Every row has a hidden score. In each pair, how much higher is the second row's than the first's? 15 means about the same, 30 much higher and 0 much lower. The score is a weighted sum of the row's numbers plus the product of two more (or one squared), each taken from its middle value.
[ 29   8   5  -9   2 -19  14  -8 -22  -6  -2 -13 -11   2  -2  25]
[ 30  32   0  26 -17   4  47 -34 -41 -21  -5 -26 -21 -10  -1  38] >> 17
[  7  27 -12   9 -14  22  11  -1 -10   3   3  14  -4 -15   2  -5]
[ 10   7 -18   1  -2  15   4  13  11  -4 -27  10  -3 -11   7 -19] >> 17
[-22 -48  45 -15  44  -3 -34  57  30  11  -4  20  37  29  19 -35]
[-10   2   1  15 -10   1   3  14   3 -13  -8   6  -5 -11  -8  -1] >> 14
[-31  25  -2  11  -1  35 -12 -41 -14  46  19 -13  19  16  -4 -12]
[ -6 -24  17  13   7  -5 -30  39  22  28   3   8  25  30  13 -26] >> 23
[ 33  27   1  15   3   5  45 -26 -33 -33 -14 -28 -33   4 -13  39]
[-35 -14 -14 -11  -6   9 -23  38  37  -1  -9  38   6 -19   6 -36] >> 21
[-13 -24 -10   6  10  -3 -16  47  37 -15 -27  15   3  15  -4 -32]
[-17 -20   7  10  16  -9  -3  41  23 -24  -5  13   7   7  -2 -19] >> 17
[ 12  10 -21  17  33  24  12  11  19 -17 -13 -20 -27  16   1   7]
[-24 -36   1  12   5  15 -38  69  46  10  11  33  24  16   2 -47] >> 23
[ 26  23 -13  20  -8   8  30  -8 -17 -19  -9 -17 -22   5 -13  20]
[ 44  31 -27  10  27  34  16   7  12 -20 -18 -11 -39  10  -8  16] >> 12
[-36  -7  -4  -8 -30   4 -20 -11  11  27  17  30  33 -23  12 -26]
[ -4  -1  -4   8   1  12  -6  20  13  -6  -4   6  -4  16 -15 -13] >> 7
[-18  -3  12  10   0   5  -2  -2 -12   9  -2  -3  12  -8   8 -12]
[ 19  -2 -15   4  23  13  12  15  15 -24 -33 -13 -22   5  -8   2] >> 13
[-32  32  -3  19  -5  37 -15 -48 -14  46  35 -19   8  25 -10  -7]
[ 34  20   1  13   0  -4  45 -30 -37 -26 -26 -30 -19  -3  -1  26] >> 21
[-52 -67   3 -41   2 -42 -61  10  57  15  -3  25  17   4   9 -25]
[  3   2   7   4  -4   1  10   8  -4 -19 -16   0  -9  -5 -11   3] >> 13
[  8   0 -11  -7  46  31  -8   8  17  -5 -19 -14 -13  28 -11 -17]
[-47 -48 -22 -30  -8 -34 -25  16  45 -24 -23  34  -1 -32   2 -20] >> 27
[ 33  -5  12  -7  46  40 -22  -6   1  20  -5 -21   7  12  10  -2]
[-24 -16   2   2  15  20 -22  37  31   4   4  24  18  18  -5 -34] >> 17
[  1  18 -22 -17 -31  -6  13 -10 -18 -11  -6  16  -8 -40 -17   2]
[ 59  -5  37  17  18 -14   7 -35 -38  42  -9 -54  21  31  51  23] >> 22
[-12 -53  22 -21  36  -7 -55  24  39  47  -2   3  38   5  49 -33]
[-39  -4   3  15 -11  19 -24  16  12  19  31  15  12  23 -23 -26] >> 12
[-13 -21 -39 -18  -5 -14 -15  10  47 -21 -18  20 -22  -9  -7  -4]
[ 24  22 -11   7  -9  12  24 -10 -18  -7 -14  -3  -5  -6  -4   9] >> 17
[ -8   4  14  -3  -6   2  -2 -26 -31  23  31 -10  27 -14  16   1]
[-53 -20 -35 -30 -78 -52 -16 -16  14 -19  15  49 -11 -81 -20  -3] >> 17
[ -3   3 -11   2  18  35 -23   2  17  22  -1  -3   9  16   2 -23]
[ -6 -26  57   6   4 -13 -23 -19 -27  51  19 -20  45   7  31 -10] >> 20
[ 16   5   6 -22  -5 -21   5 -29 -32  18  -8 -12   5  -9   7  14]
[-34 -23   2  13  18 -11 -14  32  24  -4   1  10  19  18   3 -38] >> 21
[ 22  23  -3  21 -18   4  31 -18 -27  -9  -8  -9  -8  -3  -6  13]
[  9   8   5  13  22  12  12 -19 -10   2  -6 -33  -1  25   4  10] >> 10
[ 23  24 -11  12 -16   4  34 -30 -29 -11 -25 -18 -16 -17   5  19]
[-23  15 -22 -21 -18  -9  -1  -7 -12   3   9  15   8 -32  -7 -17] >> 14
[-16  15 -26  -8 -20   0   0  11   3  -2  13  30  -1 -43   7 -17]
[  3   8  -6   5 -10  11  10   7  -6 -11 -16   5  -1 -12  -9  -4] >> 10
[ 14  13 -15  -8  11  15  13   1  -5  -6 -32   0  -7 -19  12  -6]
[  0  14   4   8   6  19   6 -53 -25  32  -5 -33  17  14   2  -6] >> 8
[  2  12 -30 -23 -25 -21  16  -4 -18 -20  -8  18   1 -53 -16  -7]
[ 41 -20  23  13  21 -13  -5  21   4   6 -21 -24  -6  42   6  12] >> 9
[  2  -8  16 -35  14 -23 -12  -6 -15  27  -4  -1  17   0  21   2]
[ 31  13   8  26  -3   0  27 -31 -28  -9   0 -39 -10  18  -9  27] >> 14
[  6 -28  20  -6  24  -9 -17  23  10   9 -18  -8  17  27   8 -15]
[ 29 -12  20  19  21  -1   2  10  -1  18   6 -18  16  34  31   1] >> 19
[-32  -2   0   0  -4  15  -8  -6  -2  19  -5   7  19  -9   9 -28]
[-27 -15  36 -19  19  13 -60 -18   5  99   8   0  62  24  36 -46] >> 11
[-39  -6 -41 -52 -24 -22 -19 -27  18   0  15  26 -12 -39 -21  -1]
[  7   0 -10  10  -5  12   4  16   7 -11 -16   5  -7   3  -9  -6] >> 21
[ 32  30 -18  10 -17 -12  41 -28 -34 -29 -15 -25 -31 -11 -19  34]
[-20  14  -4  17 -21  17   2  11   0   6  15  23   2 -28   2 -11] >> 23
[ 18   7  21   6  23  -3   6 -14 -16  19 -11 -27   7  28  21   8]
[  1   3 -10   4  31  22  -1  12  15  -2 -10  -6  -4  20   4 -15] >> 16
[ -7 -49  -7 -50 -16 -67 -39 -29  27  22 -11   6  -1 -21  20  17]
[  2  -2   7   7   2   6   2  -2  -7  -1  -9  -9   7   3 -10  -3] >> 7
[ -5  15   4  11  13  17  10 -15 -12  -1  -2 -17 -10  15  -7   9]
[ 12   0   3  14  23 -18  31   7  -9 -39 -16 -23  -9  20  -4  11] >> 19
[-44 -35 -12  -8 -21 -19 -25  30  42  -8  -5  40   7 -18  -3 -30]
[-43 -36  28 -30  38 -16 -46  17  30  32  17  15  57  16  19 -45] >> 10
[  1  21   8  13 -20   4  14 -53 -47  19   7 -30   7 -11 -12  16]
[ 19  27  -9  32  -1   7  31  -8  -7 -22   5 -19 -29   8   1  23] >> 19
[  0 -11  12  17  13   5   0  13   4  -2   7 -11   5  22   3  -6]
[-12   1  -1   0   5  19 -15  10   8   5  -9   1   9  14 -13 -18] >> 11
[  1   9 -20 -13 -21 -12  17  -4 -17 -18  -7   9  -8 -28  -7   4]
[ -1  16  -6   1   4  24   0  -8  -1   9  -2  -3   4   8  -8 -10] >> 9
[ 35  20  -7  13  -4   8  30  -8 -14 -22 -16 -14 -16   3 -16  18]
[ 19 -33  27 -18   3 -16 -37 -11   4  45  -6  -7  26   2  27  -5] >> 24
[ 19   3  -4  29 -13 -16  26   7 -14 -34 -12 -19 -21  12 -25  18]
[  0 -15  18   7  33   3   1  15   6 -14 -10 -18   6  23  12   0] >> 15
[ 17  10  -9  25  -3   3  22   5  -8 -26 -13 -14 -16  14 -14   9]
[ 11   2  -2  18  11   0  16  14   0 -21 -14  -8  -5  16   3   0] >> 17
[-35 -40 -35 -28  12 -14 -33  32  69 -24 -24  30 -21 -17   3 -24]
[ -3  42 -14   1   6  10  19 -43 -27   8  24 -22  -1   0  -9  14] >> 13
[ 14 -55  52   4  16 -27 -32  21   4  35  -8 -16  39  20  29 -16]
[ 19 -17  26  -6  60   9 -17  25  20  20 -10 -19   7  39  34  -2] >> 6
[-14  -7 -18 -11 -46 -27   5 -26   2 -22  -5  12 -21 -39 -21  23]
[ 17  17   3  15  13  11  21 -11 -11 -16   1 -21 -13  20 -12  15] >> 9
[  5  -3 -13  11  -3   3   3  18   7 -16 -27   2  -7   6  -6 -11]
[ -1   8   0   7  -4   7   8   9  -5 -14  -4   7  -4  -5  -6  -1] >> 14
[ 34 -24  45   2  22 -10 -37   7   0  67  15 -20  44  38  38 -10]
[ 20  10 -14  22   1   7  16  17   7 -27 -10 -14 -26  19 -20  14] >> 12
[-16 -14   6 -43  10 -31 -15  12  -2  11   9  18  16 -17   9 -13]
[-13  -5   8  14   2   8 -12  -8   1  18   2 -11  12  11  -5 -14] >> 10
[ 12  -8  -6  16  19 -10  17  19   2 -34 -15 -15 -12  19 -14   7]
[ 16  10  -7  26   3  -4  30  -1  -5 -26 -11 -25 -23  13  -8  18] >> 13
[ 16  23 -20   8 -25 -18  34 -24 -32 -31   2 -16 -37 -26 -17  38]
[-18  10 -51 -51 -27 -26   2   4  -6 -13  -4  39  -9 -72  -4 -16] >> 20
[-16 -22  30  -2  16  10 -37   5   7  59  13  -4  44  17  33 -33]
[-40 -22 -28  -4 -48 -35 -13  -6  27 -19   1  25 -16 -37 -11  -3] >> 16
[ 36  16   9  19  -5 -12  46 -27 -40 -40 -17 -34 -30   2 -20  40]
[ -5  18  -5  14 -36  15  13   3 -13  11   8  21  15 -22   5 -12] >> 24
[ -4  23   3  20 -40  -4  23 -17 -30  -1   0   7   5 -22  -7   3]
[  3  29  15   3  21  16  22 -51 -31   4  -1 -38  -9  17  -5  22] >> 3
[ 20   5  29  14  12   2  -2 -36 -25  39   2 -37  16  19  23  13]
[-11 -13 -12  18  -7  -5  -6  34  22 -14 -13   6   0  15  -8 -21] >> 19
[ -2  26  20  18   6  23  16 -62 -42  27  26 -36  14  10   6  17]
[ 31 -25  47  14  37 -18 -29   9   3  54  39 -26  52  43  45  -6] >> 24
[-19 -29  44 -12  40   3 -32  21  13  33   1  -2  29  28  24 -23]
[-23 -14   9   7  -7  -6  -3  34  13 -10   2  19   8   7  -1 -22] >> 20
[ -3  -9  11  -3   8   4  -9   8   3   5 -18  -5  12  11   0 -14]
[-11  22 -17 -10  15  40 -11 -30   1  35 -12 -10   7   4   5 -19] >> 9
[-16 -15  -4  -9 -15 -24   5  -4   4 -29  -8   7 -12 -19 -13  13]
[ 50  26   0  23  -7  -6  49 -30 -40 -38 -22 -38 -38  11 -30  50] >> 10
[ 20  26 -22  29   9  18  15  13  12 -21   7 -13 -34  23  -6  16]
[ 46  27   1 -34  76  60   9  23  19 -29 -15   6 -26  15  -8  17] >> 7
[  3  18  -7  14  14   3  12  12   4 -22   9   3  -6   1   5  -1]
[-41 -37 -10 -24  -5  -9 -31  22  45 -12  -7  28   0 -15  -9 -22] >> 13
[ -3  -8  -2  19 -20  -4   8  21   3 -23 -11   1 -10   4 -22  -5]
[ 30 -10  30  16  12  -9   4 -15 -22  16  -6 -33  14  22  19  13] >> 17
[ 36  16  -8 -11  34  28  19  -3  -5 -21 -35  -9 -21  -7  -1  11]
[-36   2  96  -5  24  52 -42  44   1  18 119  43  28  30 -30  22] >> 27
[ -6 -83  29 -30   1 -65 -56  39  50  22   5  23  44   0  35 -24]
[ -4 -39  76 -19  47 -11 -22 -11 -21  46   6 -20  57   8  66 -11] >> 8
[ -4  -3  36  -4  34   9  -2  -4  -8  16  12 -16  15  23  26   4]
[ 20  40 -18   4 -36  -3  43 -38 -46 -11   2  -5 -11 -37 -10  28] >> 19
[  9   9 -24   6 -35 -22  20 -20  -5 -43  13  -7 -48 -16 -41  48]
[ 20  19  -9  17 -12   8  25  -7 -15 -16 -13  -8 -15   4 -15  16] >> 18
[ 15 -20  26  -5  35 -11  -6   7   4   8 -25 -22  11  37  15 -11]
[ 17  35  11 -48 102  92 -14  -5  20  11  14   2   0  43  -2  -2] >> 4
[  3  10  -6  19   8  13   9  17   6 -19  -6  -3 -14   6   2   2]
[ 28   7  -5  22   2 -17  28   1 -10 -38 -18 -25 -16  18 -25  17] >> 12
[ 28 -23  30   1  40 -10 -16   8   7  29 -22 -30  14  53  32  -4]
[ 18   7 -39 -26   6  -4   5  17  16 -26 -22   8 -29 -16 -20  -1] >> 15
[ 22  18 -21  23   4   9  22   9   3 -15 -12  -9 -16  23   2   4]
[-25  21   6   1  23  37 -14 -44 -13  49  21 -17  29  11  22 -16] >> 9
[  9 -40  50   7  38  -7 -20  29  10  20  14 -11  34  32  39  -5]
[-14  58  -6  20  -1  60   8 -64 -31  49  52 -18   6  16   0   8] >> 8
[ 33 -14  46  22  18 -22  14 -33 -39  20  -4 -60   8  37  21  32]
[-26 -38  33 -25   1 -29 -49 -34  10  66  24 -10  32  16  30  -2] >> 14
[-29 -22 -18 -16 -19 -18 -15  11  29 -19 -12  23 -10 -25  -2  -6]
[ -7  35  -2  23 -53  11  17  -7 -31  -3  47  24  -3 -26 -26  20] >> 20
[  5   0   7  15   1   0   3 -18 -16   7   7 -24  18   7  -5   1]
[ -3   5  13   2  20  25  -7 -27 -12  25  14 -27  16  23  -2   0] >> 10
[ -6  13   0  22 -29   0  14  -3 -17  -7   3   6   1 -20  -7   6]
[  9   4  -2  23   3   6  15  20   4 -20   0  -2 -15  16  -9   7] >> 14
[ 58  15  26  18  12  -8  26 -25 -35  -8  -4 -48 -26  35  -8  55]
[ 14  31 -26  -6 -25   7  20  -9 -17 -14   6  14 -14 -34 -19  11] >> 22
[  9  21 -15  12  -6  15  10   1   3  -4 -10   4  -8  -5  -1  -6]
[-33 -21 -36 -26 -22 -13 -29  46  37 -10   4  51   3 -25 -17 -36] >> 20
[ 18   6  -7  25  -6  -8  25   6 -10 -30 -12 -14 -18   9 -22  16]
[ 17   8  -6  17   8   7  23   4  -7 -25 -13 -12 -16  12  -4  15] >> 15
[-37 -49  -6 -41  -8 -38 -50  -1  35  21   6  19  15 -17  13 -19]
[ -1   7  -4  -2 -21  15   0  12  -3   2 -16  16   6 -15  -8 -16] >> 17
[-14  22  -3  14 -19  16   6  10  -3  10  19  27  11 -15   8 -12]
[ 20 -39  46  -3  20 -12 -32  30   8  32  -8  -5  26  29  16 -11] >> 11
[-20   4 -13   6 -14   2   0   7  16 -14  11  17 -16 -21  -4   4]
[ 19  26 -10  28 -25  -4  35 -22 -29 -12 -14 -17 -17 -14  -5  15] >> 15
[  2 -15   2   9  13  -6   4  10   4 -13 -10 -12   2  14  -3 -10]
[  9   0   1  21   8  -2  18  -5 -10 -27 -10 -26 -15  24 -20  18] >> 11
[ 47 -32  22 -29   7 -36 -31  10 -10  48 -11 -11  27   6  25  -1]
[-18 -46  16 -15   0 -19 -42  14  25  25  -9  11  25   6  13 -24] >> 14
[  4  15   6  13   1  27  -3 -23 -15  27  15 -12  15   3   7   1]
[ 26  13 -15  25   6   9  17  10   4 -28  -5 -13 -33  22 -20  17] >> 15
[ 14 -24  29 -12  65   7 -16  34  24  16 -23 -10  15  41  44 -18]
[-22 -27   7   4   8   4 -16  51  28 -21  -5  22   4   6 -19 -22] >> 16
[ 34  41  -5  19 -18  12  40 -37 -41 -18  -9 -20 -25 -17 -14  35]
[-17  -7 -25  -1 -19  -7  -1   8  17 -12 -11  13  -7 -17  -2  -9] >> 19
[  2   4   3  13   2   5  14 -32 -23  -6 -15 -32  -9  13 -15  10]
[ 10  21  -5  14 -11   9  27 -15 -21  -7 -11  -5  -5 -24   6   9] >> 23
[  8  48 -19  -1 -42  13  27 -29 -38   4  17  20  -2 -50  -3  13]
[ 11  19  -1  20 -28   1  23  -9 -25 -16   0  -4  -8 -12 -16  16] >> 12
[ -6   6  46  11 -18  17 -25 -11 -22  46  57   7  33  11  -8   3]
[ 35   8 -16   7  20   7  23  -1  -2 -30 -38 -23 -34  11  -7  15] >> 13
